128 stands for zero in the data rows.
Here are some points:
[147 135 200 114 126 150 129  81 195  77  77 154  64  93  95  55]
[151 125  63 169 144 112 147 127 136 113  86  85 154 156 160 170]
[141 115 118 149 146 143 148  98  83 129 104 160 110 112 133 132]
[136  98  99 136 101  97 155  82 110 143  89  83 216  65 159 152]
[137  82 102 157 157 108 126 125 126 146 121 131 177 142 111 106]
[132 119 160 119  98 114 148  51 185  71  93 101 116  58 142 141]
[ 89 116 133 136  79 182 193  60 150  40  12 144 201   0 127 171]
[ 81 191 101  94 121 174 150 159 112 132 180 159 138 124 123 119]
[107  92  98 145 120 121 149 150  82 139 115 151 205 110 184 144]
[102 132 182 108  48 129 174 131 158  95 101 208 154  49 122 144]
[129 139 147 124 109  94 119 119 140 107 147 157 105  86 153 107]
[126  85 100 163  83 147 140 131  93  74 145 139 246  31 153  43]
[143 180 241 104  75 149 122  37 185  97 116 148  37  91 114 157]
[124 104  91 122 119 132 105 122  86 121 153 148 103 172 123 140]
[168 160 130 128 118 119 120 126 146 160 124 141 121 120  87  86]
[109 117 156 115 114 129 126 113 132 121 138 128 106  90 124  89]
[134  86 153 153 128 165 113  36 146  90  81 131 140  56 109 122]
[ 78 150 104 107 169 107  99 154 108 170 160 129 104 202 102 163]
[114 172 148 107 141 137 140 140 111 158 105 173  75 157 130 179]
[151 140 172 107 106 108 150  84 167  95  96 139 121 126 137 172]
[128 136  86 152 127 154 111 175 127 180 165  95 141 185 139 158]
[149 112 162 128  98 119 155 111 151 115  85 141 170  97 175  97]
[107  96 163 131 142 158 148  46 135  80  44 104 217  86 127 118]
[124 154 105 166 167  93  86 140 186 116 144 117 104 224 116 177]
[116 151 122 134 115 141  99 154 143 117 128 127 112 110 112  91]
[141 105 117 115 130 103  94 126 153 130 155 101  85 150 122 135]
[148 121 140 162 133 129 149 115 183 113 121 112 159 136 103 109]
[ 84 136 139 167 112 137  75  97 185 103 161 150 104 101  48 112]
[174 154  89 126 173  97 156 173  78 156 145  78 107 221 130 198]
[175  75  91 170 134  98 136 134  88 162 123  98 178 131 147 118]
[167  95  59 173 179 116 141 164 118 155  84  86 187 195 149 155]
[132 139 227 109 115 158 132  52 123  68  67 164 118  46 118 100]
[199 150 166 130 151  90 118  87 127 119 178 187 118 106  90  88]
[134  71  99 174 163 152  99 133 165 144 121 115 145 144 113 155]
[143 126  97 160 164 110 109 144 159 159 185  95 122 189 105 124]
[122 159 166 102 162 148 165 124 129 107 104 158 101 131 136 172]
[118  77 113 155 116 157 112 155 102 141 112 138 151  76  71 193]
[107 160  79 141 130 146 111 153 146 125 161 108 116 114 146  98]
[113 122 132 136 139 139 128 126 135 148 140 173  83 162 133 135]
[135 102 148 148 111 156 114 118 131  90 164 136 110 162 115 154]
[124 120 155 127 126 137 113 136 130 122 172  95 125 139 139 178]
[147 116 185  71  73 138 177 107  80 114  81 170 139  62 144 123]
[ 93 171  83 137 142 139 121 186 111 172 201 111  56 167 133 169]
[108 135 129 121  96 173 121 121 148 140 133 156 129 116 120  72]
[150 104 115 147 133 143 140 126 129 126 108 166  99 107 152 122]
[ 89 150 100 120 136 134 123 157 118 150 141 169  77 150 118  73]
[141 149 144  94 124 106  90 110 123  89 123 138 111  99 119  74]
[136 162 117 106 117 137 111 125 175 122 166 178 148 119 117  93]
[153 105  92 138 160 132 124 139 106 159 177  98 109 143 143 110]
[146 135 188 146 106  84 132  91 141  98 123 128  95 128 128 145]
[120 119 109 127 129 145 112 167  62 162 168 125 175 124 148 101]
[149 116 103 161 122 128 104  99 144 128 116 121 139 100 122 123]
[156 110 113 171 144 151 143 140 122 147 162  93 134 166 128 160]
[119  82 123 142 110 151  90 112 158  90 143 142  90  89 101 143]
[122 131 147 111 114 125 148 119 138  93 114 181  95  46 108 111]
Then 10 other points, each followed by its number:
[175  90 113 132 145  51 107 127 156 139 142 105 151 134 121  81] 0
[167 117 117 137 134 117 134  99 114 101 124 147 166 125 114 133] 1
[106 109 130 128  72 145 141 216  80 155 134 105 177  56 153 105] 2
[144  46 123 142 126  73 107 129 149 132 142  71 187 123 134 119] 3
[ 72 130 115 113 178 159 110  98 136 159 118 137  94 178 116 127] 4
[141 164  56 145 180 109  85 140 102 151 177 143  36 190 160 156] 5
[104 149 107 117 160 134 128 145  90 173 150 123  74 196 104 137] 6
[121 153 105 130 153 113 111 151 102 158 165 169  94 174 129  95] 7
[107 154  58 118 164 165 128 152 132 168 211  95 125 180 124 143] 8
[101 136 146 137  85 169  99 147 119 113 152 162 152  65 128 110] 9
Which of these numbered points is nearest to each point below, looking only along the 4 directions in which the first points spread most? Its number follows each.
[138 157  57 135 174  79 114 162 134 164 195  99 154 148 120 129] > 8
[153 160 119 120 105 159  61 198 135 156 166 160 118 141 187  62] > 7
[122 118  90 166 111 153 141 179 108 135 133 129 166 126 172  96] > 2
[ 67 181 108 132 164 168 130 188  96 174 134 136 102 147 144 187] > 6
[128 164  71 158 164 134  72 177  86 180 180 106  86 160 176 143] > 8
[107 134 169 142 146 157 102  74 145 136 109 114  58 196 114 103] > 4
[ 92 176 184 114  66 124 152  96 102  96 128 221 108  78 135 104] > 9
[120  96 110 138 118 112 106 113 155 131 179 117 166 126 118  98] > 0
[127 181 116 140 166 140 111 147  84 171 163 157 125 108 124 125] > 7
[190  18  53 172 158 111 116 129  89 131 117  75 226 121 166 131] > 3
[109 131 127 118  69 139 108 157 120 103 219 157 139  58 139  65] > 9
[105 142  52 122 162 146  80 162 104 161 221  85 105 187 176 145] > 8
[175  39  88 142 161  98 157 115 128 117  96 124 205 124 131  79] > 3
[ 91  76 162 141  96 127 127 139 127 115 156 102 177 122 132 152] > 1
[ 86 168  74 111 155 140 109 182 105 189 173 137 100 126  87 135] > 7
[165  62  51 190 125  59 140 174 151  98 104  94 219 147 108  95] > 3
[118 116 154 125 153 138 143  63 150  91  76 124 151 154 124 127] > 1
[146 168 189  54  77 158 184 129 166  88 145 179 103  59 158  94] > 9
[139  97  86 124 166  81  80 170  72 170 164 118  80 154 131 150] > 8
[121 147 123  85 122 165  94 162 107 129 182 125 159 142 136 103] > 7
[111 113  76 176 110 118 147 186  93 158 196  72 171 122 127 183] > 8
[138  74  56 154 173  54 133 164  70 122 109  39 244 153 169 125] > 3
[101 109  84 121 157  84  95 182 113 162 149 131  80 106  73 105] > 7
[115 100 105 143 139 123  76 121 115 165 143 108 137 160  84  84] > 0
[ 94 127  60 130 157 133 126 205  57 188 131  82 169 172 150 170] > 8
[ 58 104 158 135  53 180 127 108 120 100 114 172 136  52 145 130] > 9
[105  72  43 137 123 119 128 157 118 168 106  45 194 116 122 139] > 3
[185 123 125 163 159  99 115 109 150 137 157  98 137 141 115 104] > 0
[ 79 177  72  94 157 145 131 149 100 139 161 119 124 121 108 140] > 7
[110 160 113 169 122 121 131 153 104 154 145 159  54 205 123 166] > 6
[107  92 103 137 121 159 143 180 122 136 127 127 152 122 155  76] > 2
[118 118 176 132  97 125 117 104 122 113 129 180 110  99 122  64] > 9
[ 96 177  98 126 143 121  49 170 128 160 212 103  41 179 132 145] > 5
[ 79 139 102 121 132 149  65 167 124 133 207 128  59 169 129 137] > 7
[159  73  93 168 158  72  84 102 152 118 175  94 130  97  81  91] > 0
[175  63  70 164 160 110 135 146 121 109 122  42 217 180 143 167] > 3
[119 166  80 125 167 123  58 160  95 178 194  84  67 201 148 128] > 5
[107 140 132 153 161 110  93 135  91 116 111 100  60 127 136 149] > 4
[ 99 125  81 152 176 142 120 174  72 160 149 125 153 164 152 134] > 8
[140 170 101  99 151 129 102 178 139 163 152 122  79 181 112 146] > 6
[104 204 140 103 105 150 151 214 101 172 158 160  89 133 171 223] > 6
[151 116 127 126 106 135 145 142 133  92 100 135 167 108 118 127] > 1
[140 171 129 122 137  98  92  79 145 112 138 153  78 182  72 146] > 4
[161 127  48 116 142 142  94 158 128 180 198  76  86 191 128  97] > 8
[146 115 106 179 148 115 107 169 102 166 165 127  99 167 108 141] > 8
[ 79 153  78 156 191 136  96 157 113 145 165 126 133 156  87 168] > 8
[117 111 152 138  94 140  87  89 146 128 123 175  88  57  80  65] > 9
[143 101 137 100 104  89 177 179 147 137 129  99 170 119 137 138] > 1
[129 108 103 118 138 103 141 165  98 129 167  96 112 178 134 192] > 6
[ 99 171 128 120 171 144  40 141 131 161 196 109  43 171 134 130] > 5
[125  64  87 154 149 113 123 122 138 137  78 109 175 168  81 145] > 3
[117 134  69 141 173 128 103 189 106 164 170 138  62 210 140 154] > 5
[120 134  74 141 112 131 113 173  70 180 165  99 166 110 166 108] > 2
[140 172 120 123 169 140 106 180  97 175 164 157  54 203 193 154] > 6
[155 136  80 160 136 116 123 200  97 145 169 105 101 176 147 160] > 8
[166  80  78 180 151  73 136 131 116 133 111  38 221 142 136 200] > 3
[117 124  85 140 157 127 116 164  93 142 124 147  86 169 120 111] > 7
[160 124 168  93  95 142 150 116 128 114 104 114 156 133 154 145] > 1
[142  94 132 139 148 136  76  90 175 118 102 173  86 189  88  28] > 0
[203  55  79 159 150  56 194 158  57 137 144  67 255 125 191 168] > 3
[127  95 120 142 120 119 207 141  54 157  74  89 249  99 181 168] > 2
[107  98 103 166 171 110  76 161  81 145 153 112 115 160  77 128] > 8
[113 158  72 139 199 110 108 193 124 183 170  87  62 210 145 123] > 5
[ 98 139 118 115 136 139 125 130 134 117 122 156  78 153 130 138] > 4
[108 153 155  77 144 170  86 142 136 138 160 145  54 130 133  81] > 7
[209 104 129 140 160 122  84  63 182 105 124  81 134 110 121  66] > 0
[174  49  57 178  89  48 154 183  79 153 176 119 245  85 153  82] > 2
[172 135  80 133 143  90  99 151 140 156 172 131 100 154  86  87] > 7
[ 76 181 119 122 138 167  97 158 133 160 153 148  72 120  93 149] > 7
[122 162  70  96 194 126 103 170 112 186 182  56 112 204 151 128] > 8
[146  80  71 142 116 110 157 133  71 159 132  89 186  67 164 141] > 2
[ 88 141 117 115 135 121 126 160 145 151 144  86  50 225 100 136] > 5
[ 99  98  90 157 158 128 111 161 128 122 140  96 137 125 122  95] > 0
[ 80 141  49 143 183 148  88 157 105 208 141 110  60 173 128 138] > 8
[134 143  83 132 158 137 113 156  92 171 143 106 117 159 166 131] > 8
[155 137  90 131 134  90  84 142 114 136 181 141 134 164 143  85] > 7
[138 126 108 125 133 142  88 162 151  97 156 127 119 169  95 157] > 4
[139 143 130 123 136 133  73 112 137 134 143 109  88 165 105 173] > 4
[148 146  91 128 200 152 106 163  98 149 112  62 134 222 158 153] > 8
[124 170 226  58 147 124 101 109 169  76 132 110  94 170 143 108] > 4
[175 143  96 173 186  98  99 170 135 164 166 120  97 203 146 151] > 5
[114 117 130 115 135 123 135 125 132 108 139 104 137 104 157 121] > 1
[147  79 143 101 127 100  89 120 162 109 157  86 121 113 104  93] > 0
[125  95 142 120  93 170 167 134 115 110  93 130 216  53 174 110] > 2
[127 108 117 160 141 137 123 197 115 163 159 155 105 149 111 146] > 7
[103 166 122 116 139 131  87 191 139 128 146 123  69 147 119 183] > 6
[157  64  95 139 165  76 144 177 124 118 123  79 186 136 138 135] > 3
[117 112  73 129 131  82 124 150  79 134 166 103 131 150 149 118] > 8
[176 180 183 103 134 103 134  60 145 119 119 155  59 173 110  96] > 4
[121 158 141 141 150 150  86 137 169 122 135 117 126 157 144 118] > 4
[134 133 113 145 108 120 165 115  89  92  85 133 160  96 130 164] > 1
[ 95 159  92 139  98 204 152 166  77 174 127 129 119 131 167 157] > 2
[ 78 178  98 118 123 164 135 220  68 189 151 140 119  88 156 174] > 2
[155 126 169 109  95 139 173 130 103 144 107 106 225  41 148 131] > 2
[168 133  82 141 193 125  69 148 181 160 205 117 139 213 121 111] > 8
[152 112 123 169 130 131 109 112 172 100 145 106 143  93 153  72] > 0
[112 220 195  69 115 155 156 133 155 123 114 170 117  74 128 100] > 9
[ 95 134  75 146 169 142  68 177 123 142 211 109  92 155 145 140] > 8
[108 201 209 120 123 196 142  82 169  54 127 167   2 180 108 173] > 4
[147 114 102 124 163 128  93 139 131 173 181 129 121 194  83 106] > 8
[138 165 154 125 140 143 114 126 183 120 118 160 102 152 133 103] > 4
[136 129 154 113 110  92 109 100 136 103 153 177 124  81 110  77] > 9
[ 87 169  84 144 158 125 147 147  86 166 177 102  94 167 124 153] > 6
[140 105 125 161 139  97 105 119 138 134 119  72 181 142 155 118] > 3
[ 87 129 189  88  83 191 170 136 132  86 101 170 159  53 139 138] > 9
[169 130 125 126 145 139 132 146 142 127 134 107  89 160 135  85] > 4
[227  99  86 190 160  50 196 149 113 157  94  55 231 178 208 167] > 3
[167 119 172 135 129 144 166 114  87 168  60 110 165  96 161  96] > 1
[157  46 130 161 160 145 102 126 104 121  95 120 178 139  86 131] > 3
[116 151  71 147 194 149  85 130 133 144 143 115 123 177 117 126] > 8
[193 186 172  88 137 126 101  44 207  94  93 176  40 184  95 102] > 4
[113 114 114 134  76 132 175 161 115 131 155 157 137  80 153 141] > 2
[142 125 134 151 165 111  83 140 104 153 181 114  84 196 147 136] > 5
[158 118  93 141 149 107 131 109 141 126 121  86 147 175 117 106] > 0
